a =
[[ -2   5   8  -5   0  13  43  -6 -17  -2]
 [ 37   5   0 -12   0   0  43   7   0  -2]
 [ -7   8  -3  -6 -20 -23  43  10  -8  -2]
 [ -2   5  -8  -5  -5  -4  43  10  -1   6]
 [ -2   5  -9  -5  -5  -4  43  10  -1   6]
 [-11   5  -5  -2   0   4  43  10  -8  18]
 [ 15   5   0 -12  -1  -2  43  30  -8  -2]
 [ -2   5   8  -5   0  13  43  -6 -17  -2]
 [ 12   5   0  -5   0  18  43   6  -8  10]
 [ -2   5   2  -4   0  -2  43  16 -14  -4]
 [ -2   3   9  -1   5  -2  43  10  -8 -16]
 [ 18 -12   0  -7   0  -5  43  10  26  -2]
 [-11   5  -5  -2   0   4  43  10  -8  19]
 [ -2   6   0  -5 -10  -3  43  -3  -8  -2]
 [ -2   5   4  -5   0  20  43   2 -13   1]]
a[0,0] = -2
a[2,1] = 8
a[5,9] = 18
a[8] = [12, 5, 0, -5, 0, 18, 43, 6, -8, 10]
a[13,9] = -2
a[2,2] = -3
a[:, 1] = [5, 5, 8, 5, 5, 5, 5, 5, 5, 5, 3, -12, 5, 6, 5]
a[2,3] = -6
a[9,2] = 2
a[0] = [-2, 5, 8, -5, 0, 13, 43, -6, -17, -2]
a[3,1] = 5
a[9,3] = -4
a[1,6] = 43
a[11] = [18, -12, 0, -7, 0, -5, 43, 10, 26, -2]
a[1,8] = 0
a[14] = [-2, 5, 4, -5, 0, 20, 43, 2, -13, 1]
a[6] = [15, 5, 0, -12, -1, -2, 43, 30, -8, -2]
a[13] = [-2, 6, 0, -5, -10, -3, 43, -3, -8, -2]
a[12,0] = -11
a[12,8] = -8
a[12,4] = 0
a[:, 8] = [-17, 0, -8, -1, -1, -8, -8, -17, -8, -14, -8, 26, -8, -8, -13]
a[10,7] = 10
a[2] = [-7, 8, -3, -6, -20, -23, 43, 10, -8, -2]
a[13,6] = 43
a[0,2] = 8
a[9,8] = -14
a[4,6] = 43
a[11,5] = -5
a[10,6] = 43
a[11,3] = -7
a[12,5] = 4
a[6,7] = 30
a[8,4] = 0
a[14,7] = 2
a[:, 7] = [-6, 7, 10, 10, 10, 10, 30, -6, 6, 16, 10, 10, 10, -3, 2]

W =
[[-17   3 -12   7  -8  14 -23  36 -12  -7   4]
 [  3   3 -11 -12  -6 -16   3 -19  14 -12 -38]
 [-19  14   4  13 -28  19  22  -9   9 -14   8]
 [ 22  -7  22  -1  29  -5   0  -1 -19  22  10]
 [ 17  -9 -31   1   8 -19 -15  -9  19  12  16]
 [  2   6  16 -12  -1  -5  14 -17  -4 -10 -42]
 [-10   0 -18  12  -5  12 -22  30  -5   2  25]
 [  5  -2  24  -5  20   5 -10  22 -32   7 -13]]
W[0][0] => -17
W[:, 3] => [7, -12, 13, -1, 1, -12, 12, -5]
W[3][2] => 22
W[6] => [-10, 0, -18, 12, -5, 12, -22, 30, -5, 2, 25]
W[-6][6] => 22
W[:, -6] => [14, -16, 19, -5, -19, -5, 12, 5]
W[2][1] => 14
W[:, -10] => [3, 3, 14, -7, -9, 6, 0, -2]
W[5][-3] => -4
W[5] => [2, 6, 16, -12, -1, -5, 14, -17, -4, -10, -42]
W[5][-4] => -17
W[2] => [-19, 14, 4, 13, -28, 19, 22, -9, 9, -14, 8]
W[1][6] => 3
W[0][3] => 7
W[:, -2] => [-7, -12, -14, 22, 12, -10, 2, 7]
W[2][10] => 8
W[-7] => [3, 3, -11, -12, -6, -16, 3, -19, 14, -12, -38]
W[7] => [5, -2, 24, -5, 20, 5, -10, 22, -32, 7, -13]
W[-2][4] => -5
W[:, 2] => [-12, -11, 4, 22, -31, 16, -18, 24]
W[1][5] => -16
W[:, 8] => [-12, 14, 9, -19, 19, -4, -5, -32]
W[2][-9] => 4
W[6][9] => 2
W[-3][3] => -12
W[3][6] => 0
W[6][7] => 30
W[-8][-1] => 4
W[6][-11] => -10
W[-5][1] => -7
W[-8][-7] => -8
W[-3][2] => 16
W[-7][0] => 3
W[-3][0] => 2
W[-4][1] => -9
W[:, -1] => [4, -38, 8, 10, 16, -42, 25, -13]

arr =
[[-20  -9  12 -20 -17   6 -37  26   8  16 -26  22]
 [  7 -10  12   5  27 -23 -43  26 -22  27  27 -14]
 [-33  18 -18 -15  10   2  13  38 -17 -23   8 -30]
 [ 16  17  -9  19  37  15 -26 -23 -20 -17 -24 -13]
 [-27  17  33   1  12 -13   1 -28  35  22  -8 -32]
 [ 13 -12   7  -6  24 -37   6  25  18 -24 -36  25]
 [ 22   2 -29 -22  -9 -20 -13  12  35  -6  26 -30]
 [ 26  16  37  10 -22 -20  13  11 -15  10 -32 -18]]
arr[0, 0]: -20
arr[3]: [16, 17, -9, 19, 37, 15, -26, -23, -20, -17, -24, -13]
arr[-4, 9]: 22
arr[-5, 11]: -13
arr[1, -11]: -10
arr[-3, 5]: -37
arr[-2, 0]: 22
arr[-7, -8]: 27
arr[-6, 2]: -18
arr[-4]: [-27, 17, 33, 1, 12, -13, 1, -28, 35, 22, -8, -32]
arr[-5, -9]: 19
arr[7, 10]: -32
arr[7, 11]: -18
arr[4, 11]: -32
arr[6, -8]: -9
arr[-3, 8]: 18
arr[4, -10]: 33
arr[:, 2]: [12, 12, -18, -9, 33, 7, -29, 37]
arr[-7]: [7, -10, 12, 5, 27, -23, -43, 26, -22, 27, 27, -14]
arr[-2, -7]: -20
arr[1, -7]: -23
arr[3, 9]: -17
arr[-2, -3]: -6
arr[-1, -12]: 26
arr[1, -4]: -22
arr[6, -9]: -22
arr[4, -11]: 17
arr[-4, -5]: -28
arr[4, -9]: 1
arr[-2, 11]: -30
arr[2, -3]: -23
arr[6, -6]: -13
